(in the rows, 128 means zero)
Named moves, each a turn or a mirror, and the order they were made in; the first pair answered:
k_795:
[107 145 145 137 161 106 101 130 113 147 119 152 127  85 141 130 158 135
  81 141 139 128 117] => [ 99 109  78  98 113 132 105 124 140 115 108 106 141 119 134 156 127 166
 108 139 151 135 140]
[125 106 107 102 131 135 118 130 115 118 105 154 133 117 116 127 128 142
 105 153 122 152 116] => [128 112 120 108 140 132 117 131 112 122 109 160 132 112 117 124 133 138
 100 154 120 150 114]
[121 157 130  82 118 109  54 124 126 130 146 105 110 128 100 152 165 115
 104 151 125 129 138] => [120 157 126  80 117 108  56 124 127 129 145 104 111 128 100 154 164 113
 108 152 124 129 138]
k_539:
[114 166 134 179 106 123 176 135 110 227 154 136 133 153 138 101 105 114
 147 108 158  93 138] => [138 158 180 175 164 113 135 133  93 220 153 164 108 136 138  88 139  95
 101 106 131 126 118]
[112 149 152 158 122 124 170 122 135 120 115 144 140 111 132 109 131 127
 118 142 135 130 128] => [109 151 148 161 117 123 172 121 133 129 121 142 140 119 133 111 124 128
 127 138 137 122 131]
[119 150 128 144 123 145 151 140 135 141 146 129 141 141 133 123 116 132
 141 124 142 114 143] => [124 150 142 147 141 138 135 138 124 151 157 137 130 142 136 117 121 123
 131 119 131 122 138]
k_836:
[162 142 137 147 159 109 124 154 107 130 123 157 136  89 138 118 139 100
 130 153 118  96 102] => [158 153 132 160 145 110 139 149 106 147 139 153 143 109 144 113 119  96
 146 144 118  85 112]
[143 111 123  96 151 147 116 119 127 100 121 116 131 127 114 140 115 124
 113 123 123 154 140] => [134 115 125  96 155 134  97 130 119 117 124 123 120 104 105 154 134 122
 128 129 128 131 124]
[142  96 114  95 134 138 107 114 129  96 122 107 128 153 142 131 121 137
 118 121 104 155 140] => [132  97 120  86 143 125  82 126 122 107 120 115 114 122 131 148 143 136
 124 130 108 137 124]
[102 119 135 105 107 113 132 138 115 105 105 134 118  92 138 161 130 115
 145 149 144 108 116] => [ 96 130 131 119  94 112 147 135 113 124 118 130 124 108 143 157 110 113
 160 139 149  97 126]
k_692:
[148 160 136 134 127  94 123 135 114 109 102 143  94 118 150 146 105 151
 126 110 134 153 128] => [148 162 134 138 125  94 124 134 112 116 109 142  96 125 152 142 101 149
 132 108 132 151 129]
[153 151 184 134 203 106 152 108  97 126 150 153 100 137 191  56 119  97
  67  89 100 186 128] => [132 182 164 169 155 110 214 109 108 149 162 142 132 155 199  50  84 106
 104  89 125 150 145]
[151 111 107 127 174  90  61  90  92 169 135 136 132 101 122 174 153  74
 145 121 118 101  91] => [139 133  96 155 142  92  98  88  93 193 151 128 152 125 131 166 124  73
 176 112 130  79 106]
[121 129 138 120 133 111 112 132 113 134 126 142 114 110 122 136 138 127
 130 138 116 132 119] => [119 134 138 128 133 111 118 127 106 147 138 140 118 124 124 134 128 122
 139 128 111 128 122]
Now pairs of rows:
(two moves a pair)
[134 124 138 119 123 125 155 127 118 107 135 157 121 131 139 122  97 116
 151 102 149 121 143] => [134 125 141 117 123 125 160 133 124  95 125 161 124 113 136 122 106 119
 144 112 155 119 139] | k_795, k_692
[123 112 123  83 145 122  74 138 133 151 118 128 111 115 150 145 166 122
 143 147 138 136 114] => [128 110 119  87 145 121  70 129 125 164 134 121 110 142 157 140 153 117
 150 131 129 143 121] | k_539, k_692
[154 109  97 130 106 166 156 106 140 115 129  98 146 165 140 112 102 154
 134 112 123 145 152] => [164  91 104 106 128 167 129 111 144  90 109 104 134 139 134 119 129 157
 106 125 116 164 141] | k_692, k_692
[120 113  91  94 124 148 142 115 160  81 100 111 138 156 135 128  95 135
 108 141 131 141 154] => [136 136 160 123 185 123 116 117 129 109 114 156 113 128 141 104 131 102
  73 137 106 147 127] | k_692, k_795
[136  95  96 124 153 152  94  91 113 195 117 100 107 210 131 123 152 169
 148 133  68 138 110] => [112 113  72 134  97 169 159 112 155 160  74  92 148 164 118 134 150 201
 159 176 115 104 117] | k_692, k_692
[ 92 104 126 145  94 143 101 104 117 154 159 120 128 168 104 118 100 117
 138 119  94 101 114] => [ 80 124 132 165  78 146 136 114 133 146 140 129 147 137  98 114 107 123
 138 140 115  82 112] | k_795, k_692
[148 122 108 127 103 138 122  86 108 143 161 104 126 185 127 116 102 127
 150  96 119 140 155] => [140 144 113 149  92 141 156  88 117 142 156 110 144 174 127 105  98 129
 153 106 132 128 160] | k_539, k_692
[134 150 153 161 119  94 153 143 124 164 155 130 135 117 121 125 150 130
 160 137 153  72 104] => [132 107 114 107 106 116 134 150 152 104 116 105 136 100 104 153 161 160
 149 159 162  92 106] | k_795, k_692
[121 127 121 129 119 118 121 148 127 134 131 126 125  94 108 140 126 136
 133 142 133 111 123] => [128 123 128 127 136 112 104 142 112 148 145 128 116 115 115 136 124 124
 132 128 120 121 120] | k_692, k_692
[106 156 156 176  88 130 161 148 123 153 122 143 168 126 120 114  77 126
 157  72 108 112 161] => [129 140 167 166 104 148 166 138 136 105  99 148 171 128 124  96  82 128
 111  80  94 159 167] | k_836, k_795
[118 135 124 127 125 120 116 176 130 118 104 159 118  85 134 134 148 138
 135 141 139 105 118] => [126 120 122 112 134 125 102 171 129 103  99 156 114  90 131 135 151 139
 123 138 131 123 119] | k_692, k_539
[131 142 152 147 146 138 157 116 143  95 108 153 142 128 131  92 135 122
  89 132 116 149 137] => [127 138 139 142 130 145 166 115 150  88 104 142 151 136 131  95 126 131
  94 134 123 150 143] | k_692, k_539
[128  87 103 101 133 125  87 132 127 116 140 114 113 157 119 148 119 131
 144 110 111 143 135] => [128 123 146 143 154 105  94 135 107 156 161 143 107 144 126 128 129 108
 143 106 105 125 121] | k_795, k_836
[121 143 134 139 120 107 150 123 145 163 143 128 124 143 142 137 129 137
 168 138 148  94 121] => [126 115 111 111 116 116 132 115 146 150 142 109 117 165 139 149 122 146
 171 131 140 112 127] | k_539, k_795
[144 100 135 132 123 121 102 152 144 101  96 111 138  99 127 157 143 165
 141 177 137 123  98] => [159 104 163 144 161 104  69 140 115 135 128 127 116 123 137 142 144 138
 135 150 108 136  94] | k_795, k_692
[128 141 113 146  99 144 150  98 123 159 153 120 132 187 151 114  90 104
 167 103 132 115 146] => [150 147 176 156 163 130 125  99 108 148 143 163 111 148 152  93 134  82
 110 111 110 145 125] | k_795, k_539
[163  98 125 103 113 153  91 117 115 122 120 133 131 168 143 136 138 132
  76 103 162 183 123] => [147 116 128 119 112 131  77 119  91 180 153 136 120 177 146 144 134 118
 115  86 161 149 114] | k_836, k_692
[121 111 116 114 134 135 112 135 160 114  96 115 161 124 124 150 123 146
 142 156 136 127  98] => [111 125 118 129 131 121 105 135 144 155 124 116 155 135 129 156 116 136
 169 142 136 104  94] | k_836, k_539
[108 136 115 138  92 123 143 126 139 152 141 112 108 149 135 140 101 128
 175 132 151  97 147] => [129 113 116 116  98 146 152 123 165  85 101 110 120 136 130 129 111 143
 128 150 147 142 153] | k_836, k_692
[111 131 124 110 126  90 112 153 113 178 144 135 114  99 130 159 120 120
 190 111 124  89 121] => [116 140 111 131  94 112 169 138 131 160 144 123 146 136 144 135  80 129
 189 106 133 102 151] | k_692, k_836
[122  80  89 146 102 136 110  92 124 167 130 132 115 188 130 201 130 115
 149  99  90 152 139] => [106 135 121 204  93 125 162 103 124 195 132 160 136 157 136 180 129 104
 156 114 110 115 135] | k_795, k_692
[140  97  69 151 132 129 127 114 152 106 124  87 121 158 142 123 105 125
 162 131 145 145 167] => [154 119 139 175 193 107 106 124 134 114 118 139 100 104 139 101 155 100
 114 144 128 152 136] | k_836, k_795
[100  91 105  98 135 137  85 107 140  99 137  79 103 132 166 171 116 127
 147 118 114 164 143] => [ 98 140 164 152 169 106  91 113 110 154 164 121  94 108 174 145 135  94
 148 113 108 137 122] | k_795, k_836
[124 128 114 122 135 150 103 102 127 136 139 107 170 189 140 130 102 141
 145 108 118 157 134] => [117 142 120 136 131 143 111 105 120 157 148 111 173 186 143 130 102 136
 158 106 122 141 132] | k_692, k_539
[137 114  93 131 117 153 147 116 119 111 132 101 140 163 132 127 102 142
 124  95  99 128 154] => [135 103  97 108 125 155 133 131 132  83 100 108 136 115 117 144 134 154
 106 122 109 129 139] | k_692, k_836
[ 93 136  54 137  81 136 194 135 122  96 118 122 174 157 107 129 100 131
 157 122 168  90 135] => [123 165 153 177 160 114 184 137 100  93 110 191 154 102 113  82 151  97
  81 135 141 123 106] | k_836, k_795
[139 134 164 154 118 117 132 128 115 146 162 109 152 183 145 116  70 129
  66 108 108 157 144] => [136 140 161 162 106 125 157 132 128 131 146 109 167 170 143 110  67 137
  59 121 121 154 149] | k_539, k_692
[146 134 114 105 138 117  90 128 143 117 101 131 133 136 136  94 121 120
 119 100 108 132 125] => [139 133 107 100 134 112  80 135 142 121  99 128 131 128 131 105 127 124
 132 103 114 119 121] | k_836, k_795
[156 148 170 131 115 132 147 138 187 110 128 108 142 164  84 139 106 101
 111 150  98 161 147] => [150 145 162 124 106 134 149 141 193 104 123 104 145 157  80 147 110 107
 114 158 104 155 146] | k_539, k_692
[105 113  70  75 118 139 131 145 130 109 118  99 102  95 123 163 129 146
 148 112 163 115 136] => [109 124  70  97 112 139 146 128 118 135 149  93 107 146 139 149  97 135
 162  85 151 119 153] | k_539, k_836
[105 138 108 112 108 134 136 152 136 129 144 114 122 174 142 132 113 138
 156  95  91 133 138] => [104 171 162 146 136 118 149 167 131 136 130 154 120 119 139 113 148 124
 130 118  96 123 117] | k_692, k_795
[135 122 172 153 126  87  89 130 105 142 136 183 148 130 123  79 142 161
 153  87 132 133 119] => [128 134 157 166  96  98 130 131 121 133 126 176 172 132 126  73 122 171
 162  96 149 123 130] | k_836, k_692
[124 148 113 171 141 142 128 121 113 134 123 133 114 121  92 139 122 105
 145 164 135 120 131] => [135 143 112 171 140 154 139 112 118 114 117 130 121 135  98 126 112 108
 129 161 131 142 139] | k_836, k_836
[163 137 105 157  79 130 150  78 150 146 113 116 150 172 132 122 100 134
 163 103 140 120 128] => [183 109 115 130 108 143 130  76 160  97  87 120 143 158 126 114 121 139
 115 112 126 165 124] | k_836, k_692
[148  93 120  96 159 133  59 126 130  96 150 120  96 130 134 153 146 128
 116 134 134 146 130] => [142  95 112  95 141 146  84 131 152  68 126 118 112 108 129 155 148 144
 111 154 148 142 132] | k_795, k_539
[155 124 137 155 117 117 157 124 130 120 117 143 146 141 149 101 127 119
 121 106 122 165 131] => [158 118 144 149 134 110 133 125 120 127 123 147 133 137 147 104 135 112
 117 104 112 167 121] | k_836, k_692
[141 171 139 158 142 128 104 142 101 145 109 191 135 142 141 104 180  90
 106 126 113 127 106] => [133 117  55  96  92 162  97 136 132  98  88 134 148 178 132 139 154 127
 131 125 127 138 132] | k_795, k_692
[137 123  99 122 100 135 168 110 153 113 115 123 182 168 133 120  86 129
 144 105 131 168 137] => [126 126  87 121  91 127 164 114 149 130 122 117 182 166 129 131  86 130
 164 104 136 149 133] | k_692, k_539
[134 158 198 158 152 122 172 105 120 132 119 166 134 128 133 110 121 100
  85 131 120 134 140] => [127 155 204 149 161 112 151 115 117 139 114 174 123 102 125 125 143 100
  89 139 123 122 124] | k_836, k_836
[143 142 139 145 116 134 151 124 122 138 142 133 133 142 133 114 115 120
 136 123 129 125 145] => [143 145 144 149 117 135 158 128 127 131 132 137 136 126 130 113 122 121
 129 131 133 123 143] | k_539, k_692
[126 130  81  82 109 173 168 103 148  73 111 103 143 137 103 113 138 140
  69 160 109 156 115] => [ 89 152  87  89 113 130 124 133 120 147 131 113 118  81  88 158 175 130
 127 169 127  75  79] | k_836, k_836
[136 111 144  93 124 152 134 158 124 105 119 112 119 109 133 119 122 129
 126 148 109 151 155] => [130 123 141 104 113 153 151 163 128 107 115 114 128 101 133 117 121 131
 132 154 119 140 155] | k_795, k_539
[146  86 109  87 136 152 119 151 122 109 151 129 111 132 143 154 130 147
 117 128 114 147 120] => [141  91 103  92 126 154 125 150 118 121 162 122 117 149 147 151 117 149
 131 119 118 140 126] | k_539, k_692
[106 110 160 164 120  99  82 123 115 187 137 124 104  94 112 113 161  89
 140 146 146  79 132] => [108  78  93 132  68 136 109 107 143 151 129  75 129 157 117 120 109 115
 159 135 153 100 170] | k_795, k_836
[143 126 133 130 130 143 161 129 153  99 120 125 138 126 129  99 127 127
  95 134 126 155 142] => [131 109 118 104 127 142 134 141 156  92 109 116 127 104 117 124 145 139
 103 143 132 142 130] | k_836, k_795
[ 93 128  96 122 128 130  93 137  98 148 156 117 141 138 134 130 141 111
 119  97  97 105 113] => [ 86 151 106 145 120 128 118 144 102 155 153 126 151 123 133 121 140 111
 123 107 108  89 113] | k_692, k_795
[134 106 131 136 115 116  69 108 113 113 117 123 128 117 140 112 169 116
 155  98  97 127 108] => [130 106 115 137  99 116  75 109 113 123 124 113 131 129 141 115 159 116
 171  93 103 117 113] | k_795, k_836
[120 104 113  98 106 152 117 105 122 123 104 109 111 159 106 136 100 115
 130 144 126 145 152] => [122 107 125 103 121 143 103 102 106 144 120 116  99 167 110 134 100 105
 134 133 116 144 149] | k_539, k_539
[120 157 163 118 107 131 132 118 114 159 126 142 123 174 150 114 137 130
 129 118 136 123 121] => [116 150 160 103 102 140 138 130 136 125  90 146 129 132 137 125 158 145
 113 147 152 123 116] | k_692, k_692
[120 107 100 110 100 120 182 118 129  76 130 133 132 149 151 122 107 123
 102 126 104 159 168] => [124 131 155 130 147  92 155 133 111 100 132 173 111  96 147 116 153 103
  80 137  95 148 135] | k_795, k_836
[171 142 161 138 164 102 122 112 144  91 113 141 146 138 125 114 140 116
  86 117 117 156 133] => [150 110  98  90 126 113 102 121 158  80 101 101 146 142 109 157 130 146
 130 123 135 135 137] | k_836, k_795
[109 183 147 170 102 134 169 156 163 111  92 131 148 100 116 135 130 161
 106 161 138 100 111] => [121 126 112 104 112 146 112 149 166  69  78 103 126 118 106 160 139 175
  92 155 123 140 113] | k_692, k_795
[116 105  78 128  73 141 108 132 130 131 148  76 126 161  98 168 101 174
 171 112 145  90 168] => [139 169 178 214 129 118 140 124  97 174 178 140 126 153 121 101 110 127
 127 100 121 101 157] | k_795, k_836
[126 142 144 173 100 129 194 116 136 153 130 149 156 153 154  95  86 112
 149 110 135 128 148] => [137 139 162 172 127 118 168 110 119 168 146 158 140 159 159  89  93  98
 139  98 117 140 142] | k_795, k_539
[106 102  68  85  83 144 167 114 148  79 101 123 133 142 134 143 112 159
 109 116 131 128 148] => [113 136 154 120 153 107 136 130 119 110 101 185 103  68 128 127 173 127
  72 131 118 117 106] | k_836, k_795
[155  89  90  93 143 165 105 137 137  60  93 123 149 123 113 159 127 159
 130 143 132 175 145] => [139 118 134 116 177 124  73 159 110 115 105 159 125  63 104 172 170 140
 144 151 136 129 106] | k_836, k_795
[157 140  76 139 116 145 144  94 125 126 148  86 126 191 156 156  36 136
 123  62 111 148 153] => [164 114  69 105 120 157 131  97 146  76 112  83 126 167 145 167  53 151
  93  84 114 173 150] | k_836, k_539
[132 137 126 142 110 142 149 106 132 125 152 123 148 165 136  89  83 112
 139 125 122 138 162] => [139 109 144 101 151 133  89 124 135  91 114 140 119  93 112 115 145 119
 102 156 120 151 129] | k_836, k_836
[171 162 163 173 134 146 173 108 105 140 140 136 152 151 166  65 116 114
  96 130 110 135 120] => [168 140 179 140 167 130 117 131 104 126 113 150 125  84 145  93 172 118
  78 155 111 134  90] | k_836, k_836
[128 129 131 157 143 127 137 129 131 176 124 128  86 133 158 137 102  84
 149 111 112  88 102] => [138 109 124 138 154 131 111 124 128 168 127 122  78 144 157 142 104  83
 140 102 101 106 102] | k_795, k_539
[130  95 111  67 147 111  83 127 103 124 135  91  99 120  96 155 155 133
 142 121 135 130 121] => [133 110 104  93 130 116 114 108  95 147 166  82 114 179 115 133 111 122
 160  92 127 133 144] | k_692, k_836
[129 158 169 182 163 112 148 140 146 152 117 165 108  95 142  91 149 137
  98 154 106 111 115] => [126 159 163 183 152 119 163 140 156 138 107 161 119  92 140  89 143 145
  96 162 110 111 120] | k_836, k_539
[119 176 152 152 126  92 130 133 114 179 144 126 112  98 124 133 121 110
 161 136 142  75 111] => [133 170 126 159  98 121 173 109 130 154 149 104 140 159 140 109  73 117
 154 119 138 107 147] | k_836, k_795
[112  46  97 111 150 144 102 131 119 113 133  81 129 148 114 146 136 124
  95 126  80 145 103] => [ 94  69  92 135 137 125 106 134 102 167 164  81 128 158 120 150 122 114
 138 114  86 105 101] | k_836, k_692
[141 114 138 160 100 120 123 115  97 164 173 136 104 108 125 143 127  94
 122 137 109  92  96] => [144 120 125 172  69 140 171 107 118 140 163 128 131 129 134 128 100 105
 118 139 118 101 116] | k_692, k_836
[143 152 149 144 133 151 172 152 138  96 118 137 172 128 108 130 111 131
 115 132 134 142 107] => [134 154 155 138 140 136 147 167 131 113 118 142 157  95  97 148 136 132
 125 138 142 120  87] | k_836, k_836
[134 147 153 132 149 154 135 151 138  86 107 145 160  78 100 117 149 123
  81 153 134 150 129] => [111 133 120 103 131 148 111 162 142  98 104 125 154  66  87 153 153 137
 119 156 146 120 121] | k_795, k_836
[167 120 209 121 141 108 122 127 155 109  97 148 140 122 142 149 127 129
  63 155  95 183 113] => [162 100 151 102 102 123 125 107 154 124 125 104 147 202 152 161  73 139
 107 120  96 184 144] | k_692, k_795
[144 145 138 137 135 119 150 131 129 133 115 125 148 126 123 117 116 115
 111 129 128 139 139] => [138 143 127 129 130 121 153 137 135 124 106 120 150 117 119 124 119 124
 113 135 135 134 138] | k_836, k_539
[153 126 125 116 141 160 146 138 162  83  90 148 128 118 128 117 139 138
  81 129 115 163 132] => [123 148  87 140  95 151 168 133 149 148 135 124 139 166 137 128  93 138
 154 105 131 112 149] | k_539, k_539
[121  99  82 104  80 171 127  96 152 110 140 105 131 181 115 135  89 144
 154 117 118 114 139] => [122  94  84  95  88 167 110  96 146 114 143 104 122 182 115 140  94 143
 153 111 111 115 133] | k_836, k_539
